The rows below fall into families. The same turns and mirrors carry the whole set onto itself and the rows of a family onto each other. For each named row, which other rows are in its family? Write them in the order they are listed.
These 32 rows form 4 families of 8 rows each.
J191: [  6.0  12.2   0.5  18.5   3.3 -11.4 -19.0  -5.0  -6.4  21.5   0.3 -10.7
  11.1  -5.0   7.9  30.5  -6.3  -6.0 -23.5  12.7  16.7   1.0  -0.5  13.8
   4.8  -0.3  -4.5  -4.1   3.4   2.3]
J849: [ -7.3  13.0  -7.8  35.2  -1.7 -15.3  -4.5 -15.1  16.1  -5.5   1.6  -6.3
  -3.8   5.9   0.8  17.2  14.7  -3.9   6.5  -8.9   1.8  -1.9  -2.2   3.0
   6.7   5.4   7.7  -3.3   4.6 -10.0]
J651: [  8.5  -6.8  -9.8   1.9  10.9  23.6 -11.1   2.2 -17.1  23.7  13.7  -5.7
  21.2   0.5 -10.0   2.9  -9.0  16.4  -1.9   4.8  24.2 -11.2   2.5  14.8
   0.9  -7.3 -12.8   0.2  -4.2   6.6]
J21: [  0.8  10.6  10.3  26.9  -0.3   6.5  -4.3 -14.3   2.7  27.2   8.6 -15.1
  11.1   7.5  -7.9   7.6  -3.8 -13.7  -2.8  -8.5   9.9 -19.9  14.0  -1.6
  -7.5  -0.4   9.7   7.4 -15.9  11.7]
J78: [  9.8   4.8  -1.5  11.1  -9.4 -11.9 -14.3  -9.2 -15.1  20.8   4.6  -6.5
   0.2  -0.3   8.0  31.3  -3.8  -0.1 -21.3   8.8  10.0   4.7  -2.8  15.8
   5.0  -0.4   1.0   0.1   2.0   3.1]
J676: [ -5.8   9.9  -9.9  30.1   2.1 -13.4   5.1  -2.5  23.5  -0.7   9.7 -11.2
   1.1  11.6   2.9  14.4   9.7 -11.2  10.4  -1.7   3.5  -7.2  -4.2  -2.7
   4.9   2.9   7.5   9.7  13.9 -14.2]
J283: [ -5.0  -1.0   6.1  10.3  -0.7  -4.8  21.1   1.5   1.6   3.0   4.1   4.1
  25.5 -13.0  11.2  15.5  -5.3  12.2   1.8  -1.4  11.3  -9.6  14.7  14.2
  14.3  -0.6   0.6   7.9 -12.1   3.6]
J846: [-11.5  -7.1  -7.8  18.8  11.4  13.3   6.5   1.2  18.4   2.6  13.8  -8.9
  12.5   4.1 -17.2  -8.8   5.6  10.6  19.8 -17.2  11.1 -23.1   9.5  -3.5
  -0.4  -5.7  -2.8  -6.3   1.6 -10.1]
J495: [ -8.5  10.7   3.2  29.1  -0.7 -20.0   1.6  -2.5  23.4   1.8   2.8  -7.6
  -6.2  -0.2   6.4  15.1  11.8 -10.9   6.2  -8.0   2.7  -1.5  -0.3  -1.1
   9.0  -0.7   7.8   0.7   7.1 -11.9]
J246: [  6.4  -4.7   1.9  -1.3   8.8  15.7 -14.0   1.6 -15.8  25.9   8.2  -2.0
  13.1 -12.0  -7.8   2.7  -6.3  15.5  -5.2  -0.2  23.4  -6.1   7.1  17.9
   7.5 -10.7 -11.5  -8.6 -11.5   7.9]
J911: [  1.9  15.1  15.3  28.7  12.0  14.4  -8.8  -4.8  -2.8  25.6  13.9  -4.4
  13.7  16.3  -6.5  10.5   6.7 -18.4  -3.6  -1.9   7.0 -17.7  10.0   4.5
  -4.3  -6.4   6.5   3.5 -10.3   3.2]
J314: [ -5.6  -8.4  -7.5  11.6   6.8  14.7   9.0   4.7  13.1   3.4  16.3  -2.9
   3.0   4.8 -11.5 -12.4  10.1  11.2  28.4 -15.4  10.5 -13.5   3.1  -0.2
   5.1  -8.1  -0.6   5.1  -0.5  -7.8]
J521: [  2.9   8.4   1.3  11.0   3.5 -17.2 -16.1  -5.4  -5.1  23.5   0.3  -3.6
   9.4   3.9   4.4  33.4   0.0   0.1 -18.0  10.1   5.7   5.3  -8.8  16.9
  -3.9  -2.5   5.9   0.2   8.0  -8.2]
J400: [ -4.1  -7.7  -8.7  20.8   2.0  20.0   8.0   1.4  10.1   1.9  15.7 -10.7
   4.3  -1.5 -10.0 -12.9   1.8   8.3  19.0 -16.0  18.1 -20.3  12.1  -4.6
  10.4  -5.1 -10.0  -2.4  -4.5   2.3]
J808: [ -2.4 -12.3 -19.7   3.3   1.6  -5.2  -3.0   5.4   0.2  -3.2   9.9  -0.5
   1.5  -4.5  -2.0  14.4   6.0  23.8   1.4  -0.1  11.2   0.8  -7.2  14.0
  12.1  -5.5 -12.3 -13.3  19.7 -19.2]
J927: [ -0.5  -9.9 -23.3   0.8  -0.4 -11.8  -0.2   4.1  10.0   0.1   3.5  -9.0
   1.1 -15.8   2.3   7.2  -3.2  22.6   8.5  -0.8  20.1   4.1  -6.9  10.3
  16.1  -1.4  -9.6  -2.2  12.7  -9.1]
J951: [-14.6   4.3   9.7  13.1  -7.1  -4.6  17.4  -2.9   0.9   7.4   2.6   9.7
  20.2  -2.9   1.4  12.7   0.5   6.8  -0.4   4.1   8.5  -6.1  13.1  13.4
  16.8   9.1   2.4  -2.3 -10.2  12.9]
J717: [  5.7  -5.5  -5.2   0.3   3.1  25.4  -8.2   1.1 -10.1  31.7   7.2  -0.7
  15.6  -9.0  -9.5   9.7 -12.8  19.1  -9.9   8.5  18.9  -7.2   9.3   7.7
   6.3  -4.9 -11.7  -2.6  -1.7  -6.4]
J744: [ -2.4  -0.3   4.6   9.5  -7.0  -9.5  14.0   4.0  10.8   1.8   0.0   5.4
  27.9  -2.2   2.5  13.8  -0.7   0.0  -0.1  -2.3  14.4  -3.1  22.5  11.3
  13.4  -4.1   2.8   6.8 -10.0  11.0]
J787: [  6.3 -15.1  -0.9  -5.0   3.6  17.2  -2.5   7.1 -12.9  29.0  16.6  -9.3
  16.5  -2.6 -10.4   5.8 -12.4  15.0  -8.1   0.4  19.8 -16.7   8.3   9.7
  -2.0 -11.4 -10.2  -2.4  -0.7   2.4]
J376: [ -7.2   6.7  -2.0  30.9   2.7 -22.1   0.3  -4.8  15.0  -7.1   9.2 -13.9
  -2.6  11.3   3.9   9.7  15.1 -10.5  11.7 -14.6   4.8  -7.2  -5.5   4.4
   0.5  -2.9   7.7   0.9   5.0   1.0]
J794: [ -9.4  -0.1  -2.6  15.2 -12.7  -6.5  18.5   5.3   6.8   6.7   8.2   5.8
  21.0 -11.3  -1.6  21.3  -2.6  15.7  -0.7   0.0   5.4  -9.8  15.8   6.0
  16.8   0.3   4.1   2.5 -12.7   5.8]
J854: [ 13.0  -3.2 -17.1  17.9  13.7   7.9 -25.8  -0.5   3.9  17.3  14.0 -23.9
  -6.9   4.1  -7.8   6.6   1.7   1.1   1.8  -9.7  15.8  -8.7  -9.4  -1.2
 -10.4 -15.7  -7.0   0.1  13.9 -18.9]
J845: [  4.3  11.2   1.3  18.3   0.9 -14.3 -18.1 -15.7  -2.1  20.7  -3.4  -4.9
   5.3  -4.9   1.8  31.7  -4.7  -1.1 -12.7  15.7   9.9   0.9  -3.5  14.5
  12.5 -10.3  -1.6   4.6  12.0   1.6]
J516: [ -2.8  -6.8  -9.4  11.2  10.0  17.0   8.9  14.6   9.0   4.5  21.5  -8.1
   9.2   4.6  -6.2 -14.0   8.3   4.7  17.4 -17.9  17.1 -14.1   5.9   0.2
  -0.7   3.1  -2.1  -3.2  -9.8  -7.7]
J251: [ -1.1 -10.8 -11.7   3.4   4.7  -2.4  -1.1  -0.8  15.6 -12.3   5.5  -1.3
   5.3  -9.6  -5.1  22.3  -3.9  21.0   5.6  -3.5  17.0   3.3  -9.5  14.7
  12.7  -3.6 -11.1  -8.6  17.1  -9.2]
J194: [  4.9   5.0 -12.8  21.3  11.2   8.4 -30.4  -1.1   5.3  21.5  12.3 -17.4
 -11.1  13.4 -14.6   1.8   8.3  -6.2   2.7  -1.7  15.1  -2.9 -12.5  -0.5
  -4.0  -7.1  -5.4  -7.3  14.6  -9.2]
J273: [ -4.5   1.0  13.6  30.5   3.2  12.9  -7.3  -6.3   3.1  28.7   9.4 -13.4
  17.9   7.8  -4.9   4.4  10.1 -17.3   1.8  -0.3  13.3 -18.7  12.1   2.4
  -3.7   1.3   9.6  10.7 -14.7   4.1]
J354: [  7.8  -1.4  -7.1  15.2  14.9   8.3 -25.8 -14.6  -3.7  17.4   9.7 -21.5
  -9.0  14.6  -7.6   1.1   4.9  -5.7  -0.9  -8.8  16.1  -9.2  -9.4   6.6
 -12.0  -6.0  -6.1  -8.6  16.0 -13.8]
J232: [  3.3   5.2 -12.6  19.7  18.6  12.0 -23.6  -4.3  -3.6  23.9  17.7 -18.5
 -13.7   2.1  -6.6   3.5   4.5   4.2   5.3   0.3  12.8 -10.2 -19.9   3.5
  -1.3  -3.6  -6.0  -6.4  12.7 -17.5]
J778: [ -0.1  11.1   4.1  28.8   1.6   5.3  -7.3  -2.9 -10.6  36.0  10.5 -12.8
   8.7  12.2  -0.9  -2.3   6.5 -12.4  -4.4  -2.0   6.7 -18.1  13.3  -3.0
  -6.3  -3.4   6.5   6.2 -13.7   3.0]
J933: [  4.2   2.9 -20.3   0.4   7.0  -9.3  -1.7   5.1   3.7  -2.6   6.9  -0.5
  -3.4  -7.3   1.8  13.0  -7.1  22.5   2.6  -2.7  14.0   6.2 -10.3  10.4
  13.1  -9.1 -14.8  -9.5  18.2  -9.4]

Which other rows belong to the same family as J232? J676, J246, J911, J927, J744, J845, J516
Which other rows belong to the same family as J787? J849, J21, J78, J846, J808, J794, J354
Which other rows belong to the same family as J951? J521, J400, J717, J376, J854, J251, J778

